  5   1  -6  -2   6 -13   3  -3   1  -2 -10   5   4  -3
 19   1 -11   7  10 -10  -8  -1   6  -2   0   9  13  -5
 13  -4 -15  11   2 -12   1  -8  -4  19  -2  13  15   8
 17 -18  -5  26 -27  -9   7 -16  -9  39   1  24  11   3
 21 -13  -5  20 -10  -7  -4 -14  -6  34   6  32  17   8
=>
  5   1  -6  -2   6 -13   3  -3   1  -2 -10   5   4  -3
 13  -4 -15  11   2 -12   1  -8  -4  19  -2  13  15   8
 17 -18  -5  26 -27  -9   7 -16  -9  39   1  24  11   3
 19   1 -11   7  10 -10  -8  -1   6  -2   0   9  13  -5
 21 -13  -5  20 -10  -7  -4 -14  -6  34   6  32  17   8

-13 -21 -17 -27  17  23  21 -25
-19  -9  42 -23 -20  -7   1 -22
 -6 -29   5   1  12   2  21   7
  7 -14  25  -7   4   6 -29   4
 -5   3  31 -11   4 -10  -6 -13
 -7  18  -2 -20   5   2 -23  -6
=>
-19  -9  42 -23 -20  -7   1 -22
-13 -21 -17 -27  17  23  21 -25
 -7  18  -2 -20   5   2 -23  -6
 -6 -29   5   1  12   2  21   7
 -5   3  31 -11   4 -10  -6 -13
  7 -14  25  -7   4   6 -29   4

 25 -38
 20 -18
 37 -19
 -1  -7
 40  -1
 18   5
  4  41
=>
 -1  -7
  4  41
 18   5
 20 -18
 25 -38
 37 -19
 40  -1

-41  -4  38   9  39
 18 -52 -33 -18   1
  1   1  14  29  23
 -2  46  24   6 -29
 -7   5  20  22  25
 51  13 -25  47 -10
 29  40 -32  -9  48
 24  43 -33 -16  42
-11   9  -9 -19  -5
=>
-41  -4  38   9  39
-11   9  -9 -19  -5
 -7   5  20  22  25
 -2  46  24   6 -29
  1   1  14  29  23
 18 -52 -33 -18   1
 24  43 -33 -16  42
 29  40 -32  -9  48
 51  13 -25  47 -10

 32 -30  23  -1  25   1 -35  31 -39  27  -9 -40  26   6
 -5  -2  -6  -1  -2   0  -1  -4  -2  -1   0  -4  -4  -7
=>
 -5  -2  -6  -1  -2   0  -1  -4  -2  -1   0  -4  -4  -7
 32 -30  23  -1  25   1 -35  31 -39  27  -9 -40  26   6

-27 -27  17 -27  -6 -13
 -6  14  10  -9   7 -15
  1  41  20  15   2 -24
  2  21  34  -1  13   0
-17   6 -10 -15 -12  -9
-36  -8  -3 -11  -4  -1
 -8 -41  15  -9  18  26
=>
-36  -8  -3 -11  -4  -1
-27 -27  17 -27  -6 -13
-17   6 -10 -15 -12  -9
 -8 -41  15  -9  18  26
 -6  14  10  -9   7 -15
  1  41  20  15   2 -24
  2  21  34  -1  13   0

  7  34   8 -17  28  -8
-38 -49  54  39  24  18
=>
-38 -49  54  39  24  18
  7  34   8 -17  28  -8
---
 -8 -22  -2 -19  26 -16 -19 -11 -17  -4   1 -12  27 -16  27  17
 -4  20  14  18  26  18 -27 -39 -16  23  -3  25  18  29   6 -30
 -3 -23  -8 -32  33 -27  10   2 -12 -18  -1 -26  28 -35  35  26
-14  19 -10  13 -15  22  13 -13  33  -6  32   8  10  13 -15 -30
-12  -3 -21   9  13  12   1  -7  43  -4  34  -2  31  -7  -8 -21
=>
-12  -3 -21   9  13  12   1  -7  43  -4  34  -2  31  -7  -8 -21
-14  19 -10  13 -15  22  13 -13  33  -6  32   8  10  13 -15 -30
 -3 -23  -8 -32  33 -27  10   2 -12 -18  -1 -26  28 -35  35  26
 -4  20  14  18  26  18 -27 -39 -16  23  -3  25  18  29   6 -30
 -8 -22  -2 -19  26 -16 -19 -11 -17  -4   1 -12  27 -16  27  17

 11 -44  21 -11  -9   3   9  33  31 -13 -38  36 -27   9  19 -20
 -7 -29  35   3 -15   9  14  13   3 -15 -35  31  -1  -2   8  -7
 10 -23  -5 -36   3 -25 -27  24  40   2  -1  19 -37  17  39 -43
-17  47   1   7  13   4 -14 -28 -22  16  42 -22  44 -13 -10  23
 17 -11 -17 -23   6 -24 -17  18  30   6   8   9 -37  24  34 -35
-12  41   5   1  21  18 -17 -16  -2  17  39 -21  50 -24 -21  38
=>
-12  41   5   1  21  18 -17 -16  -2  17  39 -21  50 -24 -21  38
 17 -11 -17 -23   6 -24 -17  18  30   6   8   9 -37  24  34 -35
-17  47   1   7  13   4 -14 -28 -22  16  42 -22  44 -13 -10  23
 10 -23  -5 -36   3 -25 -27  24  40   2  -1  19 -37  17  39 -43
 -7 -29  35   3 -15   9  14  13   3 -15 -35  31  -1  -2   8  -7
 11 -44  21 -11  -9   3   9  33  31 -13 -38  36 -27   9  19 -20

  2   2  31  -2  13 -43  31 -32
 34  12  15  42 -31 -29 -28  27
  0 -10  14 -43 -24   6 -27   8
-40  41  24  21 -14 -15 -23  -5
=>
-40  41  24  21 -14 -15 -23  -5
  0 -10  14 -43 -24   6 -27   8
 34  12  15  42 -31 -29 -28  27
  2   2  31  -2  13 -43  31 -32

 21   6  11 -33   0  -5  -5
-15  -5   7 -15   5  -2   0
-20  -4 -10  32   2   0   4
-21  -4   3  -3   5  -4   1
-19  -7 -15  47  -3   4   7
=>
-19  -7 -15  47  -3   4   7
-21  -4   3  -3   5  -4   1
-20  -4 -10  32   2   0   4
-15  -5   7 -15   5  -2   0
 21   6  11 -33   0  -5  -5

  6  -2 -17 -15  -7  15   9
  0   1   8  -5 -35 -22 -23
  7   5 -20  23  28  14  42
  6   1 -14   1   8  33 -15
=>
  6   1 -14   1   8  33 -15
  7   5 -20  23  28  14  42
  0   1   8  -5 -35 -22 -23
  6  -2 -17 -15  -7  15   9

 18  50  -2 -18
-32 -51  33  45
 35  55 -46 -13
 25 -39 -22   3
 14 -41   1  14
=>
 14 -41   1  14
 25 -39 -22   3
 35  55 -46 -13
-32 -51  33  45
 18  50  -2 -18

 40  10 -18   6 -44  -4 -33   3
 13  -1  -5 -12   8   6  -2  16
 30  13 -10 -24 -21  18  11  35
 13  20 -33  -9  10   3  14  21
 15  -1 -11 -13  19   0  10  24
 39  17 -16   3 -40   4  -1  16
 31  45 -46 -26  16   3   9  33
 31  13 -24 -24 -17  17  12  40
  5 -13 -20  14   4  12  25  19
=>
  5 -13 -20  14   4  12  25  19
 31  13 -24 -24 -17  17  12  40
 31  45 -46 -26  16   3   9  33
 39  17 -16   3 -40   4  -1  16
 15  -1 -11 -13  19   0  10  24
 13  20 -33  -9  10   3  14  21
 30  13 -10 -24 -21  18  11  35
 13  -1  -5 -12   8   6  -2  16
 40  10 -18   6 -44  -4 -33   3
---
  5  -5  43  40 -52 -25  12  26
 22  10 -11 -10  11   9 -35   2
 -4 -37 -13   7  35 -16 -13 -24
 21  -9 -23 -14  32  -4  -6 -20
=>
 22  10 -11 -10  11   9 -35   2
 21  -9 -23 -14  32  -4  -6 -20

-18   6  37 -10 -30 -31 -28  33 -11  -6   7  13  16  10
 33 -24 -21  12  12  12   8 -21  18   9 -20 -17 -25  -9
-36  38 -22  -6   8  20  24  -9 -20 -14  37  12  35  -5
 -4  16 -33  -5  28  31  38 -19  20 -15  16   1   5  10
-34  29   7 -28 -12 -15   2  19  23 -30  32  29  25  29
-14  13 -19 -24   0   5  26  -1  43 -28  18  13   6  24
=>
 33 -24 -21  12  12  12   8 -21  18   9 -20 -17 -25  -9
 -4  16 -33  -5  28  31  38 -19  20 -15  16   1   5  10
-14  13 -19 -24   0   5  26  -1  43 -28  18  13   6  24

 49  36  -5 -26 -23  -5
-18 -12 -10  19  10 -12
 11 -13  46 -19 -22  38
 27   8  12 -20 -24   8
 43  31   3 -20 -23  -2
 10 -22  35 -30 -27  39
-32 -32   1  19  14  -1
-32 -29   3  19  18   4
-12  19 -33  16  20 -28
 13 -16  40 -27 -27  34
  3  26 -27  12  19 -24
 46  30 -17 -30 -26 -11
=>
-18 -12 -10  19  10 -12
 27   8  12 -20 -24   8
 10 -22  35 -30 -27  39
-32 -29   3  19  18   4
 13 -16  40 -27 -27  34
 46  30 -17 -30 -26 -11

 10 -11 -10   5  12   5  -6  -1 -23  -6   2 -17  15
-11   0   1  -1 -12  -1 -14  14  13  -5  -7   0 -12
  5   7  -3  -9   9  -9   8   0   9   4 -14   2   9
-13   8  22 -33  17 -33  16   0  10  -9 -21 -11  12
 -7  -5 -21 -35 -11 -35 -49  28  -1 -17   5   1  30
=>
-11   0   1  -1 -12  -1 -14  14  13  -5  -7   0 -12
-13   8  22 -33  17 -33  16   0  10  -9 -21 -11  12

 26  13  26  10  16 -21
 25   8   5   2   1  -2
-22  22 -31  15  23  36
-41  17  32  15  17 -40
=>
 25   8   5   2   1  -2
-41  17  32  15  17 -40

-16  22 -48  31  33 -43   8
-27  -3 -25  28  27 -22 -14
 -2 -27  37 -16 -18  34 -20
 44  33   1 -26 -22  -2  43
=>
-27  -3 -25  28  27 -22 -14
 44  33   1 -26 -22  -2  43
